Each row of Z is roughly a mix of the hidden directions of one of several groups.
Z:
[[-24.5 -41.7 -15.8   1.2  30.5   1.8   5.4   9.5   9.4 -27.5]
 [-21.9   0.0  22.9 -17.7  -4.8 -20.7  20.2 -32.1  34.1 -11.2]
 [ 20.9 -14.5 -18.4  21.2  -5.3  18.5 -34.3  11.7  33.7  15.7]
 [-53.9   1.6   6.7 -10.4  -0.8  -9.4  33.9   8.1   2.1  11.5]
 [-24.1 -25.4 -48.0  -1.0 -22.1   4.8 -18.4   5.9   5.0  -7.8]
 [-26.6 -14.3 -13.5  45.4 -16.0  15.9  16.8 -14.8 -18.0  -3.9]
 [-28.2 -25.9  16.3   7.6   9.4  -9.3  42.9   2.8   9.3  24.6]
 [-23.8  12.4  20.5  21.8 -10.6 -26.7   9.9  32.7 -23.5 -18.4]
 [ 12.8  -6.7  33.4  48.8  -5.6  18.0  -3.6   2.6  20.3  -3.3]
 [-11.4 -27.6  -5.3  -1.5  29.3 -12.6  -3.0   5.4  48.0 -14.9]
 [-15.8   1.1  20.1  26.1   5.7  10.3  24.9 -48.9  -3.5   0.0]
 [ 15.3 -31.8 -12.7  11.2  10.1  35.7 -32.1  21.7   7.2  -6.7]
 [ 50.7 -13.8 -17.0  21.3  -5.9  13.0 -25.7   9.8   4.3  -3.6]
 [-10.5  34.8  -1.2 -22.6 -26.7  12.0  -9.2   8.0 -39.9   8.1]
 [ 15.9   0.2 -29.6 -24.4  21.2 -19.3   4.3  17.6  36.6 -16.8]
 [ -6.1 -17.4  23.1   4.9  48.3 -17.3  26.6   9.1  -7.9  10.6]
 [-23.7   5.4 -28.1 -50.2   2.9 -18.3  -1.3   2.1  12.3  -9.9]
 [ 10.7   7.3  18.5  38.1   3.3   4.5 -11.2  25.6   0.1 -41.5]
 [ 13.4 -22.0  33.7  24.2   3.2   1.2  16.1 -29.0   1.3 -31.6]
 [ 20.4  18.8  16.5  19.3  18.7 -26.0  39.4   7.1   6.4 -20.2]
 [-20.1 -23.8   1.6  14.1  12.1   0.9 -26.9  22.6  12.4 -42.3]
 [  3.2 -24.5  14.5  27.8  30.0 -15.4  19.3  -8.4   7.7 -35.6]
 [  7.7   1.9  18.6 -31.8 -27.8 -11.3  16.1 -26.5  34.9  -1.5]
 [  7.6   9.8  42.0  27.4  -7.9   4.6   8.3  -8.8  -2.8 -39.9]
 [ 14.4  -6.2   2.0 -16.6  48.1 -30.0 -16.7   4.7   8.2 -20.0]
 [ 38.4   0.3   9.0   3.7 -22.3   8.9 -29.4  22.8   2.5  31.1]
 [ 37.7  -4.5  -2.6 -17.7  -3.9  28.0 -24.0  34.3  13.2   3.3]
 [-29.4 -35.6   4.0  15.0  16.8   0.5  -8.6   9.1  31.7 -26.1]
 [  1.9 -12.1  21.8 -19.3 -43.6  11.8  18.6 -13.8  -9.6  28.9]
 [  2.2   4.3 -11.3  11.7  23.8  24.2 -15.1  34.2 -28.5  29.1]
 [-33.1 -26.1 -20.3 -18.6  32.0 -19.5  22.0   5.9   6.0   2.9]
 [ 44.7  28.2  -1.8  -3.2 -14.9  11.4 -18.5  19.6 -24.7   1.3]
 [ 16.4 -16.1 -21.0   7.4 -10.0  20.3 -28.8  -8.5  25.1 -37.8]
 [ 16.0  22.1  20.3  45.5  -0.1   0.8  20.0  24.8  -3.6 -15.4]
 [-35.0 -42.1   0.2  26.9  14.3   3.2  -1.9   2.1   1.6 -23.6]
 [-16.8  30.4  23.4 -15.9 -17.5  -4.6  26.5   7.8 -18.7  32.5]
 [-11.5  12.4 -25.9   9.5  -9.1  15.9 -15.2  41.0  -5.9  34.3]
 [-14.7  13.7  12.9 -26.2  38.8 -39.3  13.3   0.4   4.5   0.3]
 [-32.7 -16.4 -18.0  -1.9  14.4  -5.7  10.9  24.1  20.6  38.4]
 [  9.2  30.3  27.9   8.8   2.5   8.8 -16.7  36.2 -30.2  -7.8]
 [-19.4  -9.8 -10.3 -14.8  14.6 -11.0  23.7  49.6  -5.9  17.6]
 [  3.2 -30.3  -6.8 -38.3   5.8  -4.3  34.9 -10.4  -4.5 -25.7]
 [-45.1  -2.6   3.4   8.2  29.9 -24.2  22.8  -6.4  -3.2 -18.1]
 [-40.0  -5.9 -14.2 -27.6  27.6 -27.8  10.3   8.5  -5.3 -12.7]
 [ 31.7 -32.5 -22.6  -1.1  -9.7  24.2 -22.8 -11.3  20.8 -12.9]
 [  8.2 -22.3 -20.5 -15.5  -1.5 -14.2   4.9  40.7  33.6 -16.3]
 [  8.1  12.7 -24.1 -20.1   3.2 -20.8   7.8 -30.8  41.4  10.8]
 [ 18.1 -14.7 -20.8  -5.9  20.3  13.4 -23.9  38.6  28.4  -5.3]
 [-18.3  16.0 -26.2 -19.6  12.7 -15.7  26.4  16.8 -23.6  30.0]
 [-44.7  17.8  -9.8 -28.4  -0.7  -6.4   2.9  24.5 -19.7  15.5]
 [ 23.4  -0.8  21.4  18.3 -33.6  10.0 -28.1  -7.1   7.0 -32.2]
 [ 33.1  31.7 -10.3  -5.8 -12.6   9.3  -7.9 -31.6 -15.5  26.7]
 [  4.3 -18.1  34.1  38.5   4.3   5.1  22.9 -21.4   4.0 -21.6]
 [ -3.4  -8.6  22.0   1.4  26.3  34.5 -15.3  33.1 -26.6  -3.0]
 [-23.4   9.0  16.0   5.8  11.7  -0.1  -0.9 -28.2 -27.8 -43.3]
 [-21.9 -12.2  33.2  18.0  34.3  -9.0  16.6   8.5  24.2 -15.9]
 [ -8.5  33.5 -22.7 -34.6 -12.0   2.8 -12.0  -0.6 -33.5  13.2]
 [-17.4  12.4  11.5  43.7 -16.9  -8.2 -10.2  23.4 -31.5   2.2]
 [-19.6 -21.4  -0.2   1.1   5.5   2.8  13.4 -58.2   3.0  -6.2]
 [  8.5  40.4  45.5  -5.0 -17.7   4.5  -5.4  -9.0 -15.5   2.9]
 [-31.2  -5.3  38.6  20.4  -2.5   4.2  28.8  -0.7 -22.2 -15.8]
 [ 24.0  23.4 -36.3 -27.4   9.4 -19.6 -15.8  24.2   0.1   0.7]
 [-17.2  20.4  32.4  -9.5  -7.5   7.7  30.8  11.0 -33.6  18.2]
 [  1.9 -20.7 -35.5   2.2 -38.2  32.1   3.5  -4.2   6.3  15.8]
 [ 33.2 -10.2  34.0  24.5 -23.6   5.0  20.6  20.0  11.1   2.4]
 [ 23.9 -33.3 -28.6  13.0  20.0  10.7 -11.3 -18.0  16.6 -24.2]
 [-13.8 -23.6  14.1   7.2  33.2  38.0 -26.3  13.1   9.7   1.4]
 [ 46.3  -6.0  17.9  27.8   8.8  19.9   2.8 -10.3 -23.4   9.7]
 [ 32.9 -19.8   5.6  33.9 -14.3  20.8 -23.7  20.7  13.3  -6.4]
 [ -2.8  23.9 -17.0 -50.4   0.6 -25.2   6.7  11.1   3.1  16.8]
 [ 45.1  -0.2   5.4  30.3  -4.1  17.6   8.9 -27.4   0.6  18.9]
 [ -5.6   9.7  44.8   1.6 -13.3  -7.0  43.7 -13.8   6.0   2.8]
 [ 11.2  19.0  -1.2  41.3 -19.6  12.4 -36.3  -4.5  -8.5  18.8]
 [ 27.8  10.5  27.1  29.6 -27.6  14.9   0.0  31.4   3.9  -4.8]
 [ 10.0  31.5  28.2 -20.8 -26.9  26.9   1.3  -5.3  14.4 -22.2]
 [ -7.7  -9.9  28.3  32.0   9.7   4.2  26.6 -35.9  -6.2 -19.3]
 [ 34.5 -35.8  19.5  14.1 -20.0  15.5  -8.5 -10.3  24.8   3.6]
 [ 24.2  19.7  -0.3 -33.9 -24.1  -4.1  18.7 -29.5  -1.2  23.5]
 [-15.9 -22.0 -21.9   2.9  18.7  -4.6 -21.0   0.1  12.2 -48.1]
 [  6.2  -3.6  10.7 -17.5 -37.7 -10.4  19.3 -44.9  10.2  -0.9]
 [-14.0  32.1  -1.1 -13.6 -19.4   0.5  -3.7  49.0 -10.1  13.8]
 [-41.3 -13.2   3.0 -26.5  15.2 -17.0   0.4  37.0  -5.1  -1.5]
 [  1.9  12.9 -42.6 -31.2 -24.6   0.4   9.1 -23.8  -3.5  16.6]
 [ 28.9  -5.8 -30.1 -35.4  -2.7   8.7   6.0   2.3  20.0  30.8]
 [-44.7  15.9 -20.6 -17.8 -14.2  -9.5  29.4 -18.3   2.8   2.5]
 [ 16.9  21.7  15.2  21.7   2.7   6.3  -7.8 -34.6  -6.7 -41.2]
 [ -3.4   3.4   6.8 -19.9 -24.6  20.3  -8.5 -38.7 -38.0   0.4]
 [ 17.9  22.2 -15.1 -19.4 -27.0   6.3 -14.4  36.2 -11.7  25.6]
 [ 36.4   6.6  32.4  27.1  19.4   7.2 -12.7  -8.5  -8.2 -24.8]
 [-10.2   5.1 -33.4 -36.4 -26.0 -11.8  -7.7   9.3   8.5  30.0]
 [-11.9 -27.1   2.1 -12.3  20.5  -6.2  21.6  -7.9 -11.3 -48.5]
 [  9.0   2.9 -25.3 -24.2   3.7 -32.9 -11.0   9.4  -8.6  42.5]
 [ 14.7  -8.8 -11.5   7.2   1.0  -8.8 -22.7  13.3  43.0 -37.5]
 [ -2.1 -13.8 -30.8 -29.7  33.5  -6.6  27.7 -23.1   0.3  -3.6]
 [-47.1  17.1   0.4 -11.9   4.9 -19.6  23.8  -1.5 -29.3  -2.3]
 [  8.6 -23.4  37.4  -7.3 -33.5  12.4  20.5 -14.8   5.6  22.0]
 [  3.7 -20.2   0.1  14.8 -32.4   5.4 -20.6  37.5  29.4   9.1]
 [ 26.2  31.1 -11.5  16.6 -19.0   1.6 -30.9 -10.5  20.2  24.6]
 [-24.1  19.4 -35.3 -36.6  12.3 -13.5 -16.0  14.6  -1.5  12.2]]
Here is one row of each group, with its name. Which group are the others in?
[  6.2  38.6 -30.0  -4.7  33.3 -22.9  10.3   1.6 -14.0  10.4] -> H
[-16.7 -10.3  28.7 -13.9  11.6 -15.5  11.1 -32.7   0.2 -39.1] -> T
[ 13.4   3.6  29.3  48.7  14.6  -1.9  18.5 -20.8   2.8   9.2] -> M

[-23.7 -25.1  -7.1   9.3  -4.5 -30.0  21.8 -15.2   8.9 -38.3] -> H
[-25.9  10.9  -3.0 -18.3  28.3 -35.7  30.7 -13.4   1.6  12.7] -> M
[ 12.5 -35.5  -4.9   5.7  13.9  -1.4 -10.5 -29.0  43.3   1.7] -> T
[-22.5 -26.4   2.0  38.7  -6.1  28.7   8.8  -2.5  11.2 -27.0] -> M
[ 12.0  27.4   6.9 -23.1 -28.3 -11.2 -30.4  24.9  -5.7  22.8] -> M
[-25.9  15.9   3.2   2.6  22.0 -27.2  27.1 -29.3 -20.4 -18.3] -> H
[ 15.5 -19.2   6.3  -1.8 -33.0  20.1 -29.6  37.7   0.4   7.6] -> T
[-21.6 -16.8  32.0   3.9 -13.1 -14.7   8.0  -9.9  15.9 -43.7] -> H
[-14.8 -36.6 -13.0  12.5 -12.4   3.8 -10.5  34.0  18.2  29.1] -> M
[-20.8  21.2  -5.0  -3.8  21.2 -26.1  30.8  18.2  27.6  20.1] -> T
[  9.4 -34.4 -20.1  17.6 -13.0  26.1 -24.8  26.0   9.8  16.5] -> H
